[[-0.489,-0.266,3.591,2.855,3.768,-0.508,-0.361,2.855,0.900,-0.361,-0.710,0.259,2.871],
[3.038,2.735,-4.673,-3.964,-4.839,3.086,2.894,-3.964,1.190,2.894,3.126,2.458,-3.990],
[3.615,3.332,-5.244,-4.442,-5.431,3.731,3.477,-4.442,1.647,3.477,3.826,2.777,-4.472],
[-2.335,-2.744,-1.340,-0.104,-1.648,-2.637,-2.596,-0.104,-4.086,-2.596,-2.115,-3.290,-0.104]]
->
[[-2.335,-2.744,-1.340,-0.104,-1.648,-2.637,-2.596,-0.104,-4.086,-2.596,-2.115,-3.290,-0.104],
[-0.489,-0.266,3.591,2.855,3.768,-0.508,-0.361,2.855,0.900,-0.361,-0.710,0.259,2.871],
[3.038,2.735,-4.673,-3.964,-4.839,3.086,2.894,-3.964,1.190,2.894,3.126,2.458,-3.990],
[3.615,3.332,-5.244,-4.442,-5.431,3.731,3.477,-4.442,1.647,3.477,3.826,2.777,-4.472]]

[[0.668,2.018,-3.172,0.770,3.476,1.479],
[2.995,2.413,-3.097,1.425,-1.640,-1.000],
[-2.866,2.798,1.157,2.086,2.254,1.659],
[-2.992,-1.332,3.013,-1.082,2.788,1.334],
[0.171,0.772,-0.592,1.880,-4.949,-1.258],
[-1.564,1.164,1.077,-0.103,4.670,1.754],
[3.457,1.111,-3.870,-0.275,1.257,-0.243],
[1.675,-2.733,-3.283,-2.236,1.551,0.378],
[-0.034,0.632,5.225,-0.571,0.453,-1.185],
[-2.687,1.867,3.393,1.020,2.311,0.951]]
->
[[1.675,-2.733,-3.283,-2.236,1.551,0.378],
[-2.992,-1.332,3.013,-1.082,2.788,1.334],
[-0.034,0.632,5.225,-0.571,0.453,-1.185],
[0.171,0.772,-0.592,1.880,-4.949,-1.258],
[3.457,1.111,-3.870,-0.275,1.257,-0.243],
[-1.564,1.164,1.077,-0.103,4.670,1.754],
[-2.687,1.867,3.393,1.020,2.311,0.951],
[0.668,2.018,-3.172,0.770,3.476,1.479],
[2.995,2.413,-3.097,1.425,-1.640,-1.000],
[-2.866,2.798,1.157,2.086,2.254,1.659]]

[[4.174,-6.353],
[0.143,-2.768],
[3.458,-0.199],
[3.064,-2.177],
[-2.032,-2.316],
[2.906,3.239],
[-1.529,-1.453]]
->
[[4.174,-6.353],
[0.143,-2.768],
[-2.032,-2.316],
[3.064,-2.177],
[-1.529,-1.453],
[3.458,-0.199],
[2.906,3.239]]

[[0.771,0.035,-0.988,-1.229,1.403],
[-1.771,2.032,-3.499,-2.940,-3.142],
[-1.176,-0.677,-2.881,-1.756,1.133],
[0.785,-2.548,5.744,2.980,2.891]]
->
[[0.785,-2.548,5.744,2.980,2.891],
[-1.176,-0.677,-2.881,-1.756,1.133],
[0.771,0.035,-0.988,-1.229,1.403],
[-1.771,2.032,-3.499,-2.940,-3.142]]

[[1.231,-0.441,-1.257,0.599,2.586,-1.464,1.778,1.391,-1.800,-0.082,1.443],
[2.990,-3.419,-0.268,-0.487,-1.949,-0.974,0.417,0.077,-0.163,-1.260,-0.918],
[-3.338,0.426,-5.466,-0.913,-0.650,1.556,1.249,-6.087,3.325,-1.671,6.334],
[0.427,-1.236,-2.047,0.892,0.721,-0.108,-1.024,1.393,-0.393,2.410,-0.926],
[-1.944,0.404,0.805,-2.647,-1.067,2.848,1.652,0.704,-2.269,0.608,0.650],
[-1.160,-0.180,-1.554,-0.830,0.841,0.140,0.252,0.529,-2.975,-0.857,-0.172],
[0.381,0.847,-0.768,0.159,2.021,0.908,-0.582,0.332,-1.447,-1.591,0.411]]
->
[[2.990,-3.419,-0.268,-0.487,-1.949,-0.974,0.417,0.077,-0.163,-1.260,-0.918],
[0.427,-1.236,-2.047,0.892,0.721,-0.108,-1.024,1.393,-0.393,2.410,-0.926],
[1.231,-0.441,-1.257,0.599,2.586,-1.464,1.778,1.391,-1.800,-0.082,1.443],
[-1.160,-0.180,-1.554,-0.830,0.841,0.140,0.252,0.529,-2.975,-0.857,-0.172],
[-1.944,0.404,0.805,-2.647,-1.067,2.848,1.652,0.704,-2.269,0.608,0.650],
[-3.338,0.426,-5.466,-0.913,-0.650,1.556,1.249,-6.087,3.325,-1.671,6.334],
[0.381,0.847,-0.768,0.159,2.021,0.908,-0.582,0.332,-1.447,-1.591,0.411]]

[[-5.268,-3.813,-6.035,-3.924,-6.709,-3.585],
[4.001,-5.720,5.062,-5.732,1.756,-2.138]]
->
[[4.001,-5.720,5.062,-5.732,1.756,-2.138],
[-5.268,-3.813,-6.035,-3.924,-6.709,-3.585]]

[[-1.212,2.071,4.430,-0.337,0.102,3.278,-3.515,2.700,2.462,2.370],
[7.000,-2.596,0.658,-2.788,-0.790,-0.356,0.340,1.670,0.000,1.149],
[-1.023,3.689,6.040,-0.566,0.419,4.659,-2.625,2.296,2.399,0.907],
[6.755,-2.704,0.509,-2.642,-1.494,-0.020,-0.548,0.171,0.483,2.387],
[0.155,1.684,3.696,-2.717,-0.786,2.549,-4.066,1.964,3.045,3.818]]
->
[[6.755,-2.704,0.509,-2.642,-1.494,-0.020,-0.548,0.171,0.483,2.387],
[7.000,-2.596,0.658,-2.788,-0.790,-0.356,0.340,1.670,0.000,1.149],
[0.155,1.684,3.696,-2.717,-0.786,2.549,-4.066,1.964,3.045,3.818],
[-1.212,2.071,4.430,-0.337,0.102,3.278,-3.515,2.700,2.462,2.370],
[-1.023,3.689,6.040,-0.566,0.419,4.659,-2.625,2.296,2.399,0.907]]
---
[[-2.486,-2.076,3.384,-1.207,3.940],
[4.404,0.312,0.669,-5.383,-0.177],
[-0.324,-0.384,0.141,-0.044,-0.433],
[0.320,0.162,0.488,0.524,0.606],
[-2.633,4.347,3.530,-1.006,-2.558]]
->
[[-2.486,-2.076],
[4.404,0.312]]

[[1.301,0.254,5.850,4.062],
[2.370,-1.625,0.580,-2.230]]
->
[[1.301,0.254],
[2.370,-1.625]]

[[4.416,-5.552],
[2.902,5.342],
[4.589,5.698]]
->
[[4.416,-5.552],
[2.902,5.342]]

[[0.472,5.651,3.873],
[-0.307,2.403,-2.006],
[0.736,-0.676,5.237]]
->
[[0.472,5.651],
[-0.307,2.403]]

[[5.483,1.217,1.675],
[-3.020,0.569,-0.761]]
->
[[5.483,1.217],
[-3.020,0.569]]

[[-0.927,0.303,-1.096,-6.858,1.489],
[0.887,1.643,1.990,-6.914,-1.616],
[-2.124,-1.483,-1.288,5.304,0.184]]
->
[[-0.927,0.303],
[0.887,1.643]]
